(in the rows, 128 means zero)
These are runs of 6 systems, one row a step. Runs of the same system follow the same rule from any start.
z904, run 1:
[[ 73 155 187 115  93 133 157 125 122 103 129 178 177 123 152  83 143 105
  140  91  93 103]
 [140 121 103 111 104 165  96  91 148 142 207  60 165 131 133 151 105 151
  114 138 128 143]
 [144 126 137 177 165 100 160  59 139 119  93 107  86 123  85 122 180 130
  141 126 128 109]
 [ 95 150 185 146 121 112  73 158 123 138 126 173 140 148 132 162 110 132
   83 140  78 142]
 [148 120 130  98 154 134 122 108 111 102 174 105 118 167 119 122  66  97
  125 109 196 107]
 [138  73 118 126 119 127 144 134  82  96  70 102 155 110  90 131 150 132
  136 143  85 115]
 [153 145 107 161 182 146  88 190 171 152 131 148 124 132 156 150 127 120
  109 144 122 115]
 [140 145 158  89 106 138 135 135 115 112 115 146  74 123 138  77  96  96
  178 104 131 119]
 [129  96 104  89 108 136 126 147 104 153 114  94 154 115 137 177 128 144
  129 133 123 197]
 [136 156  94 145 176 120 173 145 154 128 126 150 118 116 133 124 178 148
  129  88 166 106]
 [107 172 133 117  58 123 129 147 133 124 137 157 133 121 134  80 122 138
  112 136  79 137]]
z457, run 2, 11 rows:
[[145 105 151 121 154  86  78 140 102 122  79 123 105 102 150 107 107 112
  122 181  94 129]
 [153 116 134 134 144 139  91 171 121 127 135 134 124 117 151 177 103  72
  171  84 158 160]
 [135 111 118  88 115 178 175 169  92 128 108 129 107 154 123 128 142 152
  159  94 123 110]
 [143 149  86  88 143 113 140 164 140 150 107 118 125 124 166 100 131 142
   81 167 114 156]
 [138 167 115 112 120 110 146 124 174 119 126 148 139  77 129 116 120  84
  148  96 151 167]
 [110 128 115 119  64 152 147 122 135 140 146 138 134 106  89 157 142 183
  158 112 124 147]
 [111 143  95 152 128  96 151 111 131 158 143 136 107 152 127 111 149 175
   94 159 165 131]
 [ 84 144 152 155 111  87 129 108 132 115 129 168 174 121 140  97 131  93
  110 140 135 127]
 [105 102 141 141 116 160 104  94 142 125 181 115 182 121 121 155 117 137
  149 125 140 105]
 [136 103 136 171 146 131 133  82 103 132 131  91 103 154 130 115 167 152
  136 137 122  89]
 [122 141 179 153 154 114  94 131 121 142 113 131 123 159 162 125 127  98
   92 149  84 134]]
z942, run 3 (11 x 22):
[[124 106 201 119 201 144  80  72 161 154 105  86 139 135 130 180 125 130
   99 171  62 133]
 [174 147 191 146 181 103  87 108 100  78 138 110  79 122 123 159 123  88
  147  37 123 120]
 [162 140 133 102 110 155 149 183  86 103  90 122  97 199  77 160  98 104
   91  89  79 150]
 [165 129  97  58 220 128 137 170 162 116  95 136 117 125 102 143  78 126
   81 151 153 106]
 [166 129 100 100 120  88 112 191 110  72  88 143 128  38 129  98 117 106
  156 111 117 128]
 [167 129  53 132  80 169 123 209 146 159 124 139 100 116 134 141 111 117
  172 135 141 174]
 [103 126 101  90 128 130 179 144 145 172 107 173  86 110 156  90 142 176
  167 157 190 121]
 [ 82 143 113 101  83  95 122 142 109 147 157 137 183  81 205 100 152 159
  123 133 135 167]
 [106 143  89 168  90 161 165  91 167 147 189 116 181 124 140 122 169 125
  154 102 166 135]
 [ 78 141 155 155  93 134 155  55 148 157 142 135 131 134 105 110 176 195
  119 157  96 106]
 [102 149 169 164 136  77  83  50 136 145 179 109 138 149 143 136 122 128
   78 151 136 148]]
z500, run 4, 11 rows:
[[110 122 130 221 143 117 154  71 164 120 119 167 111  99 101  72 190 147
  175 154 147  38]
 [106 141 188 188  65 104  31 132  96 156 156 138 112 151 178 123 112 124
  115 164  61 157]
 [104  77 171 117 184 145 121  71 109 148 169 108 141 198 146 160  80  90
  140 131 222 113]
 [114  93 177 120 156 122 138 126  55  62  97 108 174 129 111 135 173 154
  106  88  62  69]
 [207 164  95 162 186 165  83 169 164 129 155  80 112 168 155 128 119  92
   72 130  89 112]
 [147 144 182  80 138 140 167  97 147 109  73 144  71 146  95  89  78  51
  157 118 120 128]
 [158 107 131  65 138 112  73 162 108 117 106 106 115  70  95 208  90 169
  129 121 104 176]
 [167 143  57 147 163 122 182 192 122 127 117 152  82 147 120 138 151 131
  136  80 202 120]
 [105 157 106  82  58 134 166 195 128 131  86 176 157 122 140  84 119 116
  105 151  76 162]
 [133 113  78  82 134 137 113 111 185 156 159 110 152  54 150 126 103 143
  166 167 187 149]
 [104 115 121 178  77 114 170  99 101 133 110 139 117  83 120 120 209 159
  201  89 137 135]]
z740, run 5:
[[115 125 174  66 145 116  72 139 140 124 128 167 112 115 152  90  30  94
  132 184 144 109]
 [169  62 120 127 122 122  92 138  66  92 119  81 134  81 129 169 118  90
  204  79 162 150]
 [149 111  75 185 150 173 156 201 122 164  93 128 113 165 134 165 201 164
  129 125 101 119]
 [114 191 142  70 139 131 143 159 150 158 134 161  92 155 205  48 109 141
   92 155 115 118]
 [137 136 145  47  91 115 120  88 120 103 146  77 161  64 150 126  93  82
  162  86 131 200]
 [144 115  75 176 128 152 161 117 160 131 128 109 151  85  63 202 202 180
  158  85 128 144]
 [105 194 109 167 109 102 151 141 150 157 141 187  77 177 117  80 150 196
   65 169 121  98]
 [ 87 140 172  75  86  86 115  78 122 130 150 141 157 139 149  87  44  61
  108 166 166 172]
 [115  44 132 148 132 140 124  88 115  96 122 105 206  60  81 191 146 113
  200 103 160 117]
 [143 121  97 242 142 138 116 161 116 137 136 138 102 161 120 124 201 194
  113 150  96  52]
 [112 168 185 111 136 122 118 116 123 161 124 143  81 219 195  57  79  67
   82 177 114 133]]
z500, run 6 (11 x 22):
[[147  99 131 141 101 125 115 166  85 124  60 133  89 116 132  98 137 122
  155 166  73 123]
 [139 119 128 111 168 147  98 177 144 179 120 133 110 131 190 157 105 102
  151 138 154 163]
 [111 123 145  69 116 148 179 134  98 113 119 135 130 117 149 116 142 134
  177  64 144 127]
 [143 145  83 105 113 146 146 142 135 147 139  80 150 117 140 146 166 178
   98 122  87 168]
 [125 183 112 140 148 120 177  93 198 150 130 145 113 121 125 100 155 118
  122 123 154 139]
 [ 99 158 154 118  64  98 109  99 136 122 146 147 140  87 102 130 114 146
  127 126 104 161]
 [123 110  95 163 130 108 115  99 130 140 173 121 130 138 100 162 123 159
  124 145 193 130]
 [ 88 120 142 178 116 102 144 131  99 115 110 169 151 152 118 101 153 126
  112 145 128  90]
 [124 118 138 139 129 138  65 140 130 132 166 122 168 137 169 120  91 106
  108 166 114 109]
 [136  85 157 140 148 148 130  83 106 112 127  99 120 138 130 114 125  95
  177 120 150  88]
 [137 114 162 141 145 146 104 144  97 130 100 109 115 145 135 162 152 143
  120 120  62 130]]
z473, run 7, 11 rows:
[[128 112 164 106 151 152  81 157  71 128 189  97 145 172 166 213 110 145
  120  55 145 144]
 [166 129 108 120 167 167 205 149  99  87  97  99 122 187 114  99 169 109
  107  74 103  77]
 [152 171 144  94 144 140  98 170 172 120  93 138 140 113 122 111  97 116
   65 168  26 126]
 [185 155 114  91 165 114 103 128 176 109 136 132  78  71  92 153  70  99
  162  99 178 151]
 [136  92  89 124  77 115 153 168  81 133  74 146  92 112  70 167 137 171
  161 129 133 166]
 [107 143  73 122 152 108 145 194 138 170 130 171 140 155 173 118 131 155
   76 172 177 135]
 [104 138 121 102  93  97 153 123 120  94 128 153 169  78 165  44 120  79
  156 123 159 119]
 [119  98  96 136  69 168 108 109 152 152 163  87 186  76 134 152 145 146
  168 145 111 163]
 [117 141 128 184 153 131 157  77 161 181 138 128  82 135 145 117 196 170
  156 133 153 114]
 [ 82 166 199 137  83  87 114  89  93 137 144 141 124 161 159 106 134 131
   93 123  91 155]
 [117 130 144 114 149 141 131  73 138 107 192  86 194 154 110 167 104 104
   98  87 162 132]]
z904, run 8:
[[122 137 143 127 171 124 150  99 172 179  90 128 125 156 155 135 123  63
  114 161 144 184]
 [ 95 125 185  82 136 124 121 117 115  95 144 149 160  79 130 153 132 154
  163  65 127 111]
 [164 139  74 156  94 135 116 143  99 122 177  79 116 156 118 138 146 170
  101 113 116 134]
 [128 150 131 142 159 119 177 105 173 142  73 152 113 162 101  99 132  89
   99 165 123 127]
 [101 126 174  82 128 110  74 131 133 111 141 155 167  76 138 146  85 130
  133 134 119 130]
 [169 104  84 161 114 127 112 128  90 108 170  86 109 129 112 148 131 131
  160  92 175 125]
 [117 116 124 160 126 143 171 148 123 150  64 158 114 171 110 117 161 132
  119 163  99 116]
 [109 148 159  82 164 123  93 146 153 142 147 152 150 116 189 108  89 116
  106 154 131 123]
 [156 115 122 116  99 128 128  97  97  91 150  79 133  95 126 122 129  99
  180  72 148 142]
 [130 118 102 163 120 159 153 145 138 160 102 125 128 149  93 176 174 169
  122 134  95 143]
 [118 182 151 114 172 106 128 134 159 143 132 170  94 142 158  88 117 140
   91 148 134 104]]
z457, run 9, 11 rows:
[[118 163 150 128 129 143 159  62 148 155 162  85 121 161 115 175 169 165
  104  82 111 169]
 [112 183 160 133 158  84 150  88 135 113 131 140 116 157  90 132 149 161
   51 112 103 117]
 [135 151 146 141 133  92  86 113 138  82 157 138 157 130  70 142  75 108
   70 134 120 113]
 [152  78 126 162 140 137 104 110 120  92 128 122 128 131  52 158  92 110
  152 138 151  83]
 [142  74 131 170 147 132  87 169  88 130  91 142  94 141 124 132 125 142
  148 178 117  85]
 [142 110 140 126 153 130  87 185 101 137 114 141 108 146 196 107  93  74
  149 145 146 123]
 [133  96 135  72 128 169 142 159 102 121 108 109 149 115 172 129 119  88
  177  94 129 147]
 [154 133  89  89 143 166 158 160 137 152 116  89 123 109 158 140 168 163
  135 106 104 151]
 [148 199 106 110 120 114 166 139 161 144 118 136  87 122 144  94 150 131
  105 108 110 168]
 [104 173 131  85  82 110 149 112 161 133 136 154 142 106  98 138 100 131
  113 120 131 185]
 [109 126  94 133 111 106 151  98 137 123 153 138 148 101  72 159 138 179
  126 120 179 134]]
z942, run 10:
[[117  86 104 168 117 111 135  77 115 109 136 102 161 101  95 120 161 154
  143 156 145  95]
 [119 123 144 212 125 119  90 121 129 155 128 135 120 152 143 130 155 125
  119 168  96 119]
 [110 119 195 133 142 141 109  93 122 140 143 138 112 178 148 119  92  84
  145 134 146 108]
 [121  87 169  94 141 138 121 100  74 108 120  81 154 140 131 159 130 127
  132 106 107 131]
 [171 139 118 151 185 142 125 150 131 117 126  96 125 149 130 156 159 125
  101  91  99 112]
 [152 173 153 110 144 136 137 148 149 107 101 153  88 141 112  97 106 100
  110 119  87 106]
 [150 127 130  58 127 124 109 137 133 119 115 114 120 102 111 149  69 110
  127 135 127 171]
 [155 114  80 128 144 112 143 162 120 113 108 131 118  89 103 162 144 137
  155  97 166 147]
 [126 153  90 137 105 127 136 205 127 137 121 177 110 133 139 104 137 157
  118 138 122 118]
 [113 134 105  90 109 130 134 128 148 145 147 141 141 119 161  77  91 112
  134 170 167 132]
 [101  93 117 123 102 123 141  98 126 138 124 115 173  70 141 134 160 140
  179 132 144 150]]
z740, run 11:
[[123 174 131 169 149 160 102 179 151 180 194 152 122 180 221 139 145 121
  120  93 154 134]
 [108 137 160  41  96 163 201  89  93 107 128  97 134 160 142  71 126 114
  138  83 108 122]
 [138 125 117  99 156 117 107  92 160 128 135  66 190  67 114 177 152 169
   84 141  77 165]
 [154 193 112 198 158  99 146 112 189 112 145 165  82 115  84 122 159 122
  126  84 158 104]
 [104 146 157 113  44 131 119 138 101 127 130 164 107 180  77 125  69 134
  101 150  98 144]
 [114  66 116  90 178 108 117  98 126 137 131 114 164 120 118 161  79 119
  126 172 215 131]
 [132 102 115 189 130  97 125 169  87  85  92 156 150  86 129 110 179 112
  164 104 122  86]
 [144 137 112 166 103 190  94 173 145 169 156 124 119 187 167 114 112 107
  119 170  92 121]
 [122 115 176  56 159 137 155  79 123 147  97 110  86 128 163  95 115 114
  166 136 144 131]
 [128 129 146 119 131 104  90 144 101 115 134 104 161  71 151 186 162 153
  131  76  88 173]
 [155 174  83 162 151 161 173 143 166 138 168 131 118 173 114 136 157 134
  103  80 154 113]]
z473, run 12:
[[147  93 106 135 183 127 138  97 132 141 134  91 126 137 137 146 129 105
  146 130 198 128]
 [104 109 163 152 110 131 128 152  89 125  84 158 134 127 137 124 166 135
  149 122  77 111]
 [142 158 126 111 140 158  97 154 147 147 181 116 128 160 175 125  96 119
  104 123 134 133]
 [142 121 142  97 136 124 173  85 120 101  93 102 120 107 106 108 139 102
  154 102 124 130]
 [126 133 123 132 126 135  97 159 144 145 127 130 147 112 117 183 142 170
  103 132  84 154]
 [149 164 110 139 151 116 150 133 147 124 143 153  79 146 124 105 121 120
  125 104 175 112]
 [107 114 135  99  75 108 134 125  98 115 103 131 151 124 108 114 103 120
  113 156 104 153]
 [132 113  97 132 171 131 115 130 159 139 152 125 165 108 133 162 123 136
  125 138 174 124]
 [128 125 131 166 102 119 140 134 101 116 113 148 100 115 127  88 160 131
  167 119 122 100]
 [116 134 133 120 104 143 103 132 134 166 148 116 136 162 160 131 103 119
  104 164 115 164]
 [118 121 150 104 167 123 157  84 136 118 125 121 138 112 133 126 139 116
  154 100 164 114]]

Which system made each run below?
run 13:
[[132 168 125 138 172 136 121 149 155 164 162 135 112 161 170 146 142 150
   94 110 140 132]
 [110 160 157  91 108 117 168 100 122  96 132 142 141 126 125  76 118 107
  124 101 126 114]]
	z942
run 14, 2 rows:
[[139 117 106 154 128 114 144  51 136 137 123  74 120 180  44 145 133 171
   53 196 102 123]
 [108 128 178 188 205  55  85 108 140 111 106 183 132 134 100 148 108  96
   87 160 156  92]]
	z473
run 15:
[[130 123  89 145 220 147 194  94 187 165 100  94 158 144 148 123 196 137
   88 167 137 109]
 [128 203 184 137 121 103  92 115 170 105 137 153 109  67 156  74 145 123
  129 107  49 109]]
	z457
run 16 (2 x 22):
[[164 141  82 133  99 141 143 145 146 135 120 103 120  75 132 142 165 127
  173  88 120 178]
 [115 174 116 127  90 147 171 145 154 175 123 164  82 152 120 126 149 163
  129 124 125 162]]
	z457
run 17, 2 rows:
[[132 116 126 113 112 115 133 170  80 112  81 129 137 151 144 100 112  93
  104 150  98 138]
 [142 114 105 100 164 161 125 160 164 129 129 128 168 107 145 148 104  91
  144 123 156 133]]
	z904
run 18:
[[ 91 145 162 116 147 101 107 106 177 144 128 180 143 101 114 147  97 130
  116 161 144 136]
 [128 109 132 151  98 108 102 118  90  89 166 134 133 110 107 130 110 123
  167  94 173 102]]
	z740
run 19, 2 rows:
[[132 138  92 142 123 126 123 152 127 129 171 151 119 173  65 177  99 185
   82 128 168 117]
 [127 118 110 132 135  78 150 122 110  99  93 147 118 140 106  58 110 119
   96 189 150  81]]
	z904
run 20, 2 rows:
[[138 165 149 129 158 104  75 117 143 139 191 110 135 115 204 149 104  66
  138  76 178 185]
 [112 112 160 108  95 177 199 100  88 101 116 105 149 159  85 153 168 132
  157  46 100 128]]
	z457
run 21 (2 x 22):
[[119 138 121 102  84 149 129 143 131 141 145 130 131  95 174 102 131 126
  173 116 126 148]
 [112 118 119 119 107 147 155  91 131 165 139  97 134 121 142 141 159 157
  154 125 140 163]]
	z500
run 22, 2 rows:
[[140 145 137 160 163 120 150 155 112 124  92 143  99 161 142 115 166 114
  108 110 109 113]
 [125 152 158  76 134 150 109 158 144 123 135 146 141 142 144 119  77 101
  105 134 102 128]]
	z942
run 23, 2 rows:
[[112 125 145 157 155 117 130 174 120 157  90 197  82 132 158 121 152 144
  160 138 149 106]
 [105 130 144  75  98 139 107 160  91 135 164 132 147 148 198  95  93 118
  124 126 136 136]]
	z942
run 24, 2 rows:
[[ 68 132 122 141 126 133 152  98 183 116 156 161 246 105  80 146 149 163
   86 147 125  90]
 [138 147 113 205 104 104  80  82 143 101 196 122 118 101 121  64 136 156
  126 158 123  52]]
	z500
run 25:
[[140 110 116  98 103 160 154 111 128 122 129 113 115 149  67 143  91 132
  141 133 143 126]
 [130 110 110 125 168  92 121 138 124 133  91 129 127  99 122 136 142 165
  107 169 125 122]]
	z904
run 26 (2 x 22):
[[129 161 150 139 114 151 141 154 133 122 126 169  97 152 131  99 126 109
  141 101 107 105]
 [128 124 134  58 120 141 125 114 127 139 132 104 130 136 131 128  85 132
  114 152 124 152]]
	z942
run 27:
[[ 94 124 134  91 138 145 175 101 165 150 116 155 143 118 127 115 125 127
  154 140 165 125]
 [111 125 126 126 103 102 103 114 105 123 155 111 156  75 155 124 158 178
  136 122 114 134]]
	z904
run 28, 2 rows:
[[ 95 127 143 154 149 139 122 120 153 139 143 147 186 163 115 158 124 128
   81 153 126 114]
 [131 120 156 130 151 120 121  97 121  88 142 134 129 133 114  85 108 109
  134 131 144  60]]
	z740
run 29, 2 rows:
[[134 148 176 138 161  99  99 101 114 139 117 100 101 130 166 133 157 136
  104 122  76 150]
 [141 164 165 120 151 129 112 128 128 113 146 125 123 160 119 166 106  93
  101  71 120 152]]
	z457
